Some points:
[  5  25  20 -40  89   2  54 -40 -15  35 -19 -23 -33 -45  -2   4  25   0
   1  19   3 -24  -4 -38 -21  15  -2 -11 -23 -14   3  -7]
[ 15 -19 -10  34   4   7 -34 -20  34   1   8 -10 -99 -14  13  23  -3   8
 -53  53 -26 -63  51   8  17 -16  32  -5 -34  47  10 -53]
[-16  43  -8  -3 -51 -32 -47 -17 -35  19 -25 -47   8  23  20 -52   8 -15
 -43 -53 -14  -8  -5  -4  -2  34  12 -27  42 -17  15 -31]
[  0 -25 -43  -5   4 -27 -28 -10   7 -48  11 -57  71   2  -9  27  93   4
  34  27  -9 -56  14 -27 -16  17 -44 -28 -36 -19   9   8]
[ -5  15 -50   4 -27   0 -21   3  23 -54  27 -36  13  32  47   2 -45  -1
  -4 -54  47 -15 -11 -16  59  -8   2  46 -94 -49  45  35]
[ 15   4 -22 -12 -55 -53  45 -15  50   3  37 -39  30 -40   7 -38 -10  -5
  19 -10  38 -33  10 -11  20 -24  -1  20  40  19 -19  -9]
[ 49  46  20  52 -49   9 -17  26 -41  18  81  26  -5  14  14 -28 -30   0
 -54 -47  44 -32   2  16  -5  13 -10  34   2  25 -71 -16]
[  8 -24 -18   1 -38  21  28  34  -3 -19 -44  23 -28 -57 -14  27  10 -37
 -39 -41   9   2 -37  -4 -15 -15 -62  -7  17 -19 -22  28]
[ 35  20   6  19  15  33 -14   1 -44  20   9 -96  22  66 -44  45  12 -37
 -13  29 -29   2 -15 -52 -64 -31 -17 -48  41   3 -27  22]
[ 43  26   7  -2  40   0 -24 -24  36 -56  19 -14 -29  -6 -10  26  18  49
 -12 -21  28  51 -74 -14   7   5   7  27 -27  18 -67  -6]
[-50   7   8  61  43 -14  34  51  -7  -5  26  56  74 -26  60  13  -3  -6
  30  28 -10  40  15 -17 -21  -1  -9  53  37  -7  59  33]
[ 44  15  -2  21  26  17  20   5 -37  41 -33 -10  38 -19 -55   5 -65  46
  17   3  33  -3 -37 -13  33  15   3  13  -2  26 -35 -23]
[ -9 -33   2 -43  -4 -22   7  10 -17  -9  -9   3  27  -3 -35  41 -17  24
 -29 -27 -19 -38  -7 -40   5  -8 -36  19 102  33 -45  32]
[-12 -17 -37 -59  98  24 -60  82 -45  44  21  34  -6 -31 -27 -27  11 -11
 -37  35  12 -34 -13  11   8   2 -43  39 -32 -17 -11   2]
[ 22  -2  31 -14  18  15  79   9  29 -16   2   6  18  15  34  26 -36 -26
 -20 -30  10 -32   4  -8  17   4  -6 -40  18 -15   8  -6]
[-51 -74   8 -38 -19  50  -1 -25 -15  78 -11  38  38  32 -30  13   1 -23
 -18 -12  -7  10  -9   4  15 -46  67  18 -45  -2  23 -24]
[ 21  23  17  15  27  12  28 -15 -45  -9   1   0  -4  73 -67 -22 -10  -4
  24 -18  34  19  57  24  60  24  46  40 -12   6  -1   2]
[ 19  -5   8  -7 -16 -16 -25 -33 -35 -29 -21  54  33  18 -60   1 -14  48
  59  21  20 -22  24  -4 -15 -10  23  53 -12 -17  37  17]
[ 17   6  28 -22 -67 -59  24 -62  35  16  17  -1 -21   2 -30 -33  61  15
 -41  33 -40  37  25  -7   6 -22  12  39 -19 -12   2  26]
[ -4 -41  17  11  41 -71 -20  -1  22  -1 -54  53 -62 -27  12  38   9 -73
  48 -46  30 -44 -13  -8  12 -23  -8   9   1  11  21 -24]
[ 13  35 -57  -5 -49 -71  52   2 -54  -4 -56  27  13 -20 -28   7   9   3
 -28  -2  -3  29   9  -3   2 -15  33 -55   3 -20  -2 -56]
[-105   15  -15   45    0    4   43   20  -63   13  -31   -9   38    0
   -1  -13   29  -16  -40   29   56   25   27   57    9  -35  -11  -43
  -11   36  -14   18]
[  1 -11 -11 -20  -1  31  -8   2  -4 -23 -20 -40   7  18   1   7 -54 -14
  14 -39 -15  74   2  -8  49   3  43  28  93   5 -41 -26]
[ 22 -16 -15  -4  28 -11 -15 -23  23  53  44 -34  40  -9  14  83 -16  26
  24   8 -49 -13 -52 104  -8 -22  18 -34 -26 -46  17  29]
[ 23  47 -66 -10 -27 -57  53  -5   5 -41 -56  10   0  31 -26  14 -49 -47
  47  47  -8 -51   1  -4  -8 -27  -3  13   6 -23  29  -2]
[-19   8 -25 -10  -7   8 -13 -18 -21 -36  23  24  34   1  79   5 -25  33
  -3   2  21 -43 -39  14 -25 -46  37 -25  -6  45 -28 -25]
[ 10 -19  20  -6  -3  13  20   5  13 -40  22  23  32  10 -17 -13  58  42
 -12 -53 -43 -55   8  11  20   6 -21  13 -24   4   7 -70]
[-60  42  32  63  -7   4  41  18 -12 -31  25  21 -23 -48 -40  32  -2  21
  17  26  -5  11 -18 -11  41  16 -26  50  18  19 -26  -6]
[  7 -47  -6   6 -31  10  27  21  14   9 -15 -35 -11  13  38 -40   3   6
  46   9  25 -21  39  -7 -41   5 -61  11 -31   2 -28  10]
[-13  84 -19 -49   0 -11 -20 -25   9  44 -54 -10 -31 -33  45 -27 -40 -42
   2   5 -14  30 -34   2  14   2 -34  65 -50 -24  13  -6]
[ -8  42  -9 -47  21  -2  27   6  -8  26  -6 -67 -22  -4  42 -30   4 -20
  21 -18  28 -35  17  -5  -9   3  24  26  38  18  46 -63]
[-25  -6 -36   0  40  30  22   8  20  -4  31 -36 -51 -52 -29  82  -2  30
  20  21  31  10  33   1   8   3  32 -33 -22 -16  -7   3]
[-24   1 -22   4 -50  -2 -26 -21  19  60  28  -6  18   9 -41  -1  -9 -34
  27  10  13  -8   2  -8 -39  26  36 104   9 -29 -17 -24]
[ -7 -22 -14   2  -4  15 -22 -27  -1  58 -34 -61  41 -27 -34 -22 -31  29
 -26   8  22 -19   3 -44  35  37 -22 -24 -17  -5  14  61]
[-20 -58 -14 -20 -26 -13  18  21 -17 -41  18 -42  -5 -32 -35 -56 -45 -25
   3  -1 -36  20 -24 -17 -48 -22   0  14 -67  82 -20  31]
[  40   15   73   40   44   -1   10  -25 -101  -20   48  -21   42   -7
   52   10   -6  -50  -50   20    6   11   26   21  -55    0   11   65
  -13  -21   -9   24]
[ -5   9   9  54 -25  22 -27  -2  35 -26 -59  28   0  14 -28   8 -23 -36
 -41 -57  -8 -28   6  12 -30 -30 -41   6  -5 -54  -5  27]
[  5  38  -1 -66 -32   4  48  11   4  12  52  -5  -1 -26 -54  42  13  13
  25   3 -32 -11   3  99  -5   2 -10  -9 -10 -21 -24   4]
[-61  23 -77   5  14   7 -35  -8  46  11  10 -24  52 -26  25 -24 -35  23
 -20 -45  -7 -42  28  -5  -2  -7  -8 -11  17 -18 -37 -40]
[-66  19  15  65  41 -15  30  22  53  -4  28  23  22  -5 -26  17 -16  -2
  22 -28  -2  30  -4  -7  -8   7 -34  10 -14 -12 -57  23]
[-92 -35  46  70  25 -45  -1 -14  13  35 -10 -26 -30  30 -14 -28  -4 -20
 -34   4   5 -44 -58   8  48 -25  11 -11  12   3  10   9]
[-15 -27  -7 -77  48 -17 -42 101 -49 -19  21  21 -43  70 -19 -39 -16 -28
   9 -30 -37  16 -25 -12 -14 -26 -27  -3  10  -4   1 -20]
[-32 102 127 -24 -41   9 -73 127  37   5 -25 -49  11  15   9  -4  11  38
  19  58   6 -10  31  -3  17 -36 -18 -27 -38 -17  22 -51]
[ 10  17  25 -39  11 -32   1  -6 -23  -2  55  -1  13 -40  10  91 -24  -8
  31 -44 -23  -5  -5  41  -3  16  17   4   2 -14  55 -19]
[ 19  14  -4  10  11  -3 -36 -22   4 -29  21  18  22 -97 -12 -80   3 -17
  -3  12 -69 -29  22  14  34  82   8 -25  11  -3  17  -7]
[ 25 -70  52 -21 -12 -25   8  -2  17 -11 -22  16  38  22   8  33 -22  25
 -32 -62  28   8  36 -13  43   9   0  -8 -33   4  27   8]
[ 57  56 -25  33  45  41 -49  -9  32   7  17  20  36  15 -10 -16  26 -24
  20 -37  39  33 -57  -5   3 -38  14 -69   1   9   7  17]
[ 27  51 -32 -12 -58 -20  28 -22  54  26  11  21  55  13  61  30   7  -6
 -50  20 -21  11  19  -9  -5  -5 -36 -27  -3  67  28  -6]
[  4 -20 -46   8 -18  24  32  27 -10  -4 -27  19 -15  -3  22  24  38   2
   2 -40  -1   9   5 -14  14  54 -29   8 -69   6  43 -52]
[-17 -33  13   9   8 -21  25  15  69 -22 -24 -10  -1 -14 -15   9  11 -19
 -39   9   5  46 -14  15 -72  31  16  28  15  -2   0 -39]
[-40 -50  45 -37 -74  59   3 -30   0  -6   5  24  37  30 -21  -1  24  -7
  37  -3 -21 -19 -17  -1  -8  -8 -11 -15   8  19   2  -1]
[ 54 -37  12   8  39  18  12  16  16  17 -66  10  46  20  32   2  -3  10
 -31  57 -25  10 -31  22  53  12 -26  48 -28  40 -35 -30]
[  3  29 -14 -23  -6  10  26 -20  -3 -59  24  43 -36  47  -3 -11 -56  63
  26  56  47 -13   5 -16 -20   4   1 -38 -10   9 -50  -6]
[ 60  22  14  17 -22  44  17  34  10 -50  16  19   7  14 -36 -30  21 -16
  13 -16  35  24 -52   9   0 -29   4  -3  33  34  69  -8]
[ -7  -2 -11  18  17 -41 -48  -5  28 -17  19   5 -49  48 -49  20  65   0
 -37 -19  46  31 -30 -11 -38  21  27  -2 -14  27  22  37]
[ -3 -14 -26  -8 -62  19 -17  -8 -65  24  14  50 -55  10  30  17  45 -17
  11  48   4   3 -20 -19 -16 -30  34 -30 -14  36 -37 -15]
[ 26 -20 -14  22   9  15 -42  -9  25 -62 -30  -8 -16  10  10  10 -27 -38
 -17  25  -2 -47  19  12  -8  18  32   2  13  18  -7 -13]
[-14  37  15 -31 -16  30 -11  95  24  12 -11  15  12 -15  13  75  28 -38
 -22 -29 -24 -28  43 -83  -9  95 127 -19   0   5 -43  89]
[ 30  17  -8 -12  23  39  12 -12  29  17  31  26  30  28 -37 -74  59 -54
  35   1   3   6 -29  28  57  12  31 -12   1  30 -26  30]
[-10  10 -58  29  18  38  -1   9  34  15   0  14 -49  37  30 -20  19  50
   8 -32 -97  36  60 -18  -2 -19 -21  -7  17 -30   0 -25]
[-29 -23  31 -13   9  58   0 -43  46  60  11  52 -27  16   1 -20  -5  -1
  27 -34  59   9  18  26 -56  15   3   6  40 -14 -21 -61]
[ 24 -67  19   6 -36  -6   8  20  14 -45  25 -31 -11 -56  22 -26  -1 -17
 -20  18  17  38  13  -6  65 -69  29 -43  16 -53  13  42]
[ 21   2 -20  26 -39 -32   3  24 -19  64 -13 -38 -60  38  47  58  -6  41
  50 -43 -18  11 -22 121  -8  11  -5  24  12  19 -19  67]
[ 39 -23 -21   5  39 -35  21  30  27  20  -9  -6 -19  15  -2  -8 -48  -2
 -33  57  -5  17  32   6  41 -52  27 -49  13 -32 -11 -32]
[  1 -44  19 -13 -10 -42 -17  13 -25  26  69  -9 -18  -9 -45  12 -53  22
  16 -39  28   8  40  35   7  60 -27 -82  12  -5  38 -20]
[-13  58  28 -66  47  -3  77 -32   9 -10  -8 -15  -7  23  -9 -21  31 -41
 -16 -26  22 -23  34  20 -12 -35 -34 -15 -13   7  -8  77]
[-10  -8 -18  19  -4  -9  -2 -10 -46 -45  26  12 -24  15  31 -23 -13 -58
  45  19 -47  26  22 -32  -2 -19  10   2  -7  44   3  23]
[  6  27 -30  38 -20  42  31  -4 -19  15  -5 -32 -50 -37 -32   7  47  39
 -17 -17 -42   0  24 -30 -17 -24  -1  24 -28  20  83 -21]
[-73  17  24  47   0 -27 -14  -8  17 -14  28 -13  -7  35  -6  28  49 -24
  41  59 -15  11 -46   3  80  29 -19  -7  26  28 -24 -27]
[ 15   3  16  18  -5 -17  12  24  -3  12  -1  17  45   4   0  -4  26  16
  27  32 -11 -12 -72 -18 -45  -2  49  21  29 -23   3 -27]
[-16  49  18 -67  62 -41 -16 -45  26 -20 -16  32 -21  -3  16 -32  16  28
 -48 -22 -48  19  20 -19  20 -41   1  16   3 -13 -18  47]
[-15 -15  -9  15   9 -22  28  13  28   3   6   7   9  51 -20 -30 -41  41
 -25  94  14   4 -14   4 -88  41  50  33   1 -37  12   0]
[ -3 -14 -24  -6 -21  26   7   3   5  19  15 -19 -28   4 -10 -24  38  73
  -7 -12  -2 -18  -7 -35  17 -41 -35  28  35 -14  50  39]
[ -8 -14 -24  43  32   9 -15   5  -6  35  41  79  11  24  11 -23 -28  20
 -12  31  24   1   3   3 -38  21 -16 -25  43 -16  70  59]
These points spread out most along one direction. How many in every 100 of the points above lie lower along it than each point below? Answers are rounded to whole numbers. More than half of the points above lie lower than the first one.
[ 13  -2  -6  20  64 -44  19 -15 -40  20 -29   9  22   0  38  -1  60  63
  13 -43   6 -17  21 -32  30  18  24 -13   8  -3  -5 -42] 62
[ 17 -45  32  11  -1 -16   0 -18 -24  -7   1 -36 -31  -8  81 -29  78  35
  49 -19  24  -3  17 -32  -9   0  -2  13  18 -69 -41  14] 59
[ 35  48  47   9  -6  -7 -24 -41  13  52 -26  -3 -25 -34   2 -15 -38   3
  35  11  -3  10  -5 -44   0  49 -34 -52  13   9  58  11] 68
[ 70 -51  -8 -18  18   5  14  27  39  71  15  -3 -25 -30  32 -23   5 -26
  21  58   4 -12  28 -17  22 -28 -28  24  22  11 -23   8] 55
[ 28 -27 -35 -18  12  -7 -55   3   0  -9  -4 -36  20  49 -20  38  13 -18
   6  20  24  82   7   6  35  39 -24  35  34  38  18  -6] 28
[ -4  -9   5  -5  -6   0 -17  35   9 -17 -79  -2 -17 -32  36 -71   1  71
  53 -13 -11  -9  -3  96 -20  54  69 -22   7  36  -9 121] 49
[-31  10  -4 -24 -48  46 -54 -41 -53 -17  14  64 -32 -36   0  42 -36  20
  13  47  23 -13 -23 -18  44 -24  -2  17  27 -36   0  39] 38
[-14 -21  12  48  19  41  -2 -15 -20  -8  -8 -35  13 -48 -22 -39 -54 -26
  59 -55 -37  45 -18 -27 -38 -50  31 -33 -43  -1 -16 -39] 49
[ 50  -2  28  63  17  24 -54 -16 -15 -28 -56  11  -3  -5 -46  25   8 -13
 -34 -11 -36 -48  57  36 -21 -39 -27  18  25  -9  -9   3] 54
[ 12 -13 -16 -10 -30 -14  -6  -4 -16 -59 -22   6   4 -12  -8 -32  35 -24
 -17  29   3  31 -18  35  -7  50 -28 -42 -20 -96 -28 -59] 65
[-45 -28  31 -32  29  48 -12 -69  -7 -63  -2 -12  -3  69  39  22 -67  -9
  22  21 -42  19   4 -12 -20  21 -34 -29 -15  29   5 -15] 46
[  2 -12  13  -9 -16 -59 -61 -12 -13  39   5  46  38 -39  -9   4 -13  15
  12 -11   1  66  27 -28 -56 -48 -15 -26 -45  62 -42 -16] 46
[ 10 -13  28  -1 -18   0  60   5 -19   7   8  -7 -57   1  39 -31 -35   8
 -73 -15 -40   0 -63 -27  -3  56   2 -19  -2 -15  58  -4] 69
[ 13 -10  -7   6 -56  22  12 -25  -7  42 -20  29  -5  18  35  14  22 -33
 -12  21   5  20  11 -19  36  41 -46 -30 -41 -52 -25  19] 66
[-34 -11   2 -48   8  57 -38 -27  -5 -65 -28 -14  15 -71  28  20  33   5
 -39  32  73  32   1  57 -29  -7 -10  18  64  25  39 -18] 50
